In the rows, 128 means zero.
The rows below come in pairs that one turn or mirror swaps. Which row does each named row swap with?
Fedim: [133 149 109 142 134 161 153 130 119 107 164 116 127 139 121 116 150 160
 132 122 142 107 143]
Zokom: [113 157 125 144 173 121 122 117 125  92 121  99 102 126 118 152 124 132
 136 106 132 115 104]
Tos: [131 136 127 153 139 120 140 122  96 113  85  91 100 146 115 135 145 136
 129 132 147 124 105]
zoten: [130 120 108 121 155 124 171 128 117 134 104  98  96 124 138 145 130 142
 130 155 126  96 137]
bafe: [ 98 116 122 139 110 114 132 168 134 150 148 136 144 131 124 143  97 141
 118 127 124 118 111]
vit: [124 108 103 132 144 117 138  95 128 113 133 136 105  97  94 125 118 119
 160  90 104 146 128]
mip: [ 85 111 108 104 142 158 130  86 123 125 127 121 105 145 155 132  86 124
 150 139 129 136 145]
Rup: [109 115 130 100  91 142  80 127 116 136 138 113 126 117 148 130 143 118
 137 104 145 113 134]
pebal: [125 106 108 119 135 136 106 123 114 101 126 139  95 112  83 149 155 128
 170 111 116 136 119]
pofub: [125 114  99 147 114 109 144 162 155 142 153 137 132 129 112 142 121 116
 139 130 119 132 110]
gefim: [104 128 117 146 107 102 146 145 146 149 151 137 141 123 112 136 117 115
 126 120 117 134 107]
mafeb: [107 122 143 104 125 148 126  94 104 146 129 129 120 160 131 125 124 156
 141 179 131 114 120]
Minu: [118 110 117 108 123 112 117 115 120  86  95 134 102 162 141 128 126 128
 117 135 111 168 140]
fizi: [128 103 129  80  86 138 108 127 124 133 135 117 133 114 138 131 134 107
 141 106 152 113 125]
tik: [104  87 163 155 136 115 121 128 123 105 122 118 125 114 137 133 153 110
 126 138 119 137 158]
nebi: [105 123 124  92 132 146 143  93 104  89 119 127  81 128 121 127 114 162
 129 134 114 156 138]
mek: [116 112 138 102 133 155 104  99 115 142 156 148 133 159 137 124 118 145
 154 145 144 125  99]
Fonam: [144 145 130 155 132 147 173 148 121 126 118 114 140 133 116 141 111 164
 135 139 147 128 120]
ladu: [140 135  93 134 133 163 172 124 113 109 142 107 136 143 132 116 103 151
 146 130 130 109 147]
dazor: [112 113 114  92 141 115 131  99 124 117 115 136 110 100  80 128 144 121
 158 106 113 123 128]
nibek: [ 99 113 163 144 140 152 132 143 137 110 120 126 123  98 121 150 158 122
 129 133 118 145 154]
rolud: [135 129 108 106 135 115 138  93 127 113 108 139 132  89 124 124  85 160
 137 115 123 152 130]
nul: [141 111 107  98  91 161  99 134 122 143 126 102 130 139 124 141 136 115
 147 109 154 123 119]
zovez: [125 113 135  93 109 158 108 100  88 130 121 136 122 153 135 122 100 165
 158 127 136 144 115]
Kadig: [133 114 126  95  98 145  88 140 121 128 124 114 135 120 143 118 147 101
 149 108 135 118 123]
Pef: [109 112 109 125 143 118 106  93 138 106 135 151 114  92  87 133 123 122
 155 102 127 125 122]
dad: [119 107 137  94 121 148 121 101 117 144 145 132 119 165 139 100 105 152
 148 165 122 129 120]
Revak: [112  98 148 109 122 161 104 111 115 129 141 150 144 159 118 106 103 135
 142 148 142 124 103]
pok: [110 127 117  89 123 144 118  94 130 111 108 138  93 158 144 145  98 108
 122 130 150 144 133]
gabiv: [141 148 103 106 127 103 124 107 123  91 115 137 130 121 127 120  83 137
 116 146 127 146 139]
fama: [ 92 129 119 106 141 146 125 129  99  80 122 152 111 155 133 132  89 129
 140 123 123 160 122]
gosuz: [143  90 102 131 136 114 122  94 117 112 135 136 117 104  98 141 133 119
 166  98 120 150 140]
lef: [132 151 163 122 126 132 110 112 130 138 154  92  93 141 149 142 110 127
 114 114 133 142 125]
kude: [145 123 170 128 155 148 128 115 133 142  96 101 127 126 155 147 132 137
 145 129 105 152 124]
zeti: [161 147 155 136 136 146 132 113 123 137 113  93 118 140 143 140 132 142
 113 130  94 140 125]
vaso: [119  99  99 118 155 115 122 104 119 107 145 138 105 104  88 131 139 117
 164 100 121 136 133]
tokaz: [112 113 122 145 122 109 148 155 154 164 145 138 142 133 123 132 117 116
 137 109 128 120 113]
buv: [ 95 107 104 104 149 144 124 104 115 108 143 119 107 159 144 126  66 143
 143 121 123 128 134]
pivi: [132 124 132 169 172 153 140 116 131 104  94 111  90 138 134 121 118 148
 141 141 126 123 121]
gim: [121  89 162 140 125 121 128 144 133 110 116 102 124 125 135 131 160 119
 133 119  97 145 154]
Vis: [151 149 114 136 132 164 172 121 121 129 146 110 128 126 126 126 119 149
 124 131 143  97 143]
Dosep: [104  93 160 158 134 128 134 124 138 102 107 113 138 122 141 123 124  99
 139 122 102 127 148]
Suba: [ 91 128 117 148 108 112 140 154 141 147 153 134 130 143 137 141 106 114
 134 120 127 145 110]
Seko: [114 111 125 126 117 105 156 161 140 146 145 142 133 156 132 152 110 113
 127 131 124 142 106]
diru: [137 121 109  93  96 133  98 144 110 130 120 116 114 119 141 134 150 111
 146 116 159 111 115]
Moz: [110 104 176 132 140 127 113 133 131 108 100 118 119 100 137 126 149 115
 134 142 116 136 151]
Vadip: [122 135 123 127 161 102 155 151 126 124 116  85  92 147 139 131 109 140
 123 119 129 110 114]
gil: [123 101 133 122 112 141 114  99 115 115 159 142 117 167 136 109 130 151
 142 170 126 126 113]
zedo: [142 160 154 126 163 134 116 114 117 138 120  91 115 157 142 143 128 126
 141 119 103 138 120]
fen: [167 138  99 108 137 110 119 142 145 121 128 144  97 135 129 111  95 136
 120 134 139 142 133]
vugu: [150 127 110 139 115 138 175 140 115 118 146 108 147 134 134 120 134 158
 116 126 148 121 143]
sogib: [ 88  98 147 176 115 120 114 139 123  97 120 116 124 118 127 131 132 136
 132 123 116 145 150]
Nipi: [102 100 172 144 151 112 113 139 124 116 124 125 136 102 131 143 146 129
 139 135 120 141 159]
lega: [100 102 130  99 111 173 111 104 105 141 136 130 126 154 118 101 120 144
 147 145 126 116 111]
refad: [134 148 107  99 141 129 105 103 138 107 125 136 129 113 120 105  80 156
 132 140 122 150 123]
mana: [138 127 121 123 146 139 155 121 122 130 100  97 100 151 121 155 141 140
 109 158 144 107 140]
Fuso: [124 125 113  99 110 134 100 126 112 131 124 105 129 125 143 126 131 115
 140  93 176 105 122]
Bes: [111  99 175 152 147 121 110 141 137 117 104 108 123 112 131 136 130 135
 117 134 120 145 155]
kupav: [130 123 111 147 117 164 178 144 120 122 136 113 140 132 108 118 123 143
 120 137 128  98 129]
Lupo: [125  78  99 135 129 115 111  99 116 112 127 132 101 103 105 109 123 136
 163 104 110 139 118]
Guf: [146 127 122 133 116 150 176 140 103 127 142 105 143 135 102 117 138 150
 114 108 136 114 129]
foza: [141 101 103 112 143 130 117 100 122 111 128 135  98 101  87 144 113 131
 151  91 113 150 128]

foza pairs with Bes
Guf pairs with Revak
Nipi pairs with gosuz
Tos pairs with fama
Seko pairs with Fuso
Rup pairs with pofub
mip pairs with zoten
Dosep pairs with dazor

